In the rows, 128 means zero.
One turn sends every row of this set to another row. A few are shown first. Where does it send the rows asked after them?
Mubo: [122 141 139 149 148 143 140 110 111 148 109 135 118 127 182  88 126]
deku: [123 113 121 115  96 137 107 152 115 146 127 128 122 116 138 122 162]
Vasov: [109 121 132 159 112 140 125 136 114 143 167 136 113 140 153 127 115]
doko: [134 100 132 126 112 133 101 136 100 109 162 111 137 128 152 117 124]
Bon: [140  97 124 133 128 151 129 147 111  94 102 103 145 122 150 121 129]
sabeb: [116 135 115 163 128 140 142 148 127 155 115 133 118 137 128 112 166]
foti: [145  99 126 137 132 145  90 102 126 116 119  97 130 141 163  98 121]
bamur: [104 123 151 136 119 142 137 109 103 160 133 149 124 143 161 119 117]
Guvel: [142 140 109 130 129 149 115 137 135 137 113 131 140 113 127  83 159]
mepe: [106 113 145 130 116 166 123 104 128 156 120 132 126 135 162 133 111]
tuk: [130 107 165 152 116 135 109 135 108 115 164 123 133 153 147 103 127]
Lifuz: [133 113 113 123 105 144 103 151 112 143 120 135 119 118 137 130 164]
kiv: [130 138 113 161 127 147 139 148 126 154 122 138 124 144 125 120 163]
digu: [ 96 114 138 163 108 152 113 122 137 144 133 141 104 138 163 114 124]
vaf: [145 112 148 164 151 155 135 127 111 122  97 109 118 151 170 122 129]
Duluk: [150 111 150 138 108 150 124 116 138 123 152 126 133 168 159 119 106]
ton: [146 135 125 147 143 160 167 136 130 111 111 114 133 118 157  92 123]
pafi: [129  95 142 125 130 145 111 127 102 120 113  82 153 125 146 106 137]
sir: [141 140 160 129 146 157 143 104 109 145 131 117 123 122 179  96 121]
nasoz: [153  91 118 125 111 133 112 126 123 114 106 101 140 153 157 110 117]
fuge: [138 119 156 134  95 143 104 137 117 121 147  94 137 150 149 138 130]
bupu: [105 139 114 156 133 156 144 118 133 153 130 128 112 111 156  96 115]
napo: [139 140 112 133 126 141 122 141 138 126 114 124 140 116 133  74 162]
Kopo: [152 141 121 131 117 132 127 138 112 151 162 129 120 126 140 102 165]
Tetu: [151 122 137 128 116 150 113 128 133  95 110  85 143 129 163 114 146]
modor: [134 138 137 157 133 162 145 117 142 106  90 109 120 127 161 108 149]
pum: [105 131 158 146 103 146 108 115 118 156 148 114 109 131 137 123 124]
fir: [157 122 125 154 142 140 137 132 121 115  91 112 125 148 177  95 122]
fiper: [131 139 130 138 118 158 151 112 147 142 133 117 114 115 183  83 126]
nid: [119 152 156 161 128 153 145 104 135 141 131 124 101 124 150  94 134]
kes: [141 142 130 133 114 128 137 144 111 154 162 128 115 128 140 100 163]
Mizig: [155 125 132 132 103 142 133 172 131 112 122 136 138 141 135 112 157]
rok: [166 132 134 132 113 147 133 166 125 117 126 145 135 134 133 110 158]
Pasub: [144 117 138 143 127 162 171 139 126 123  97  95 136 137 166 120 134]
peget: [136 102 143 115  97 133 122 113 112 135 150 125 142 156 149 118 109]

ton turns into Bon
Mubo turns into fir
Where do these go?
digu turns into fiper
Tetu turns into fuge
vaf turns into foti
Kopo turns into kiv
sabeb turns into napo

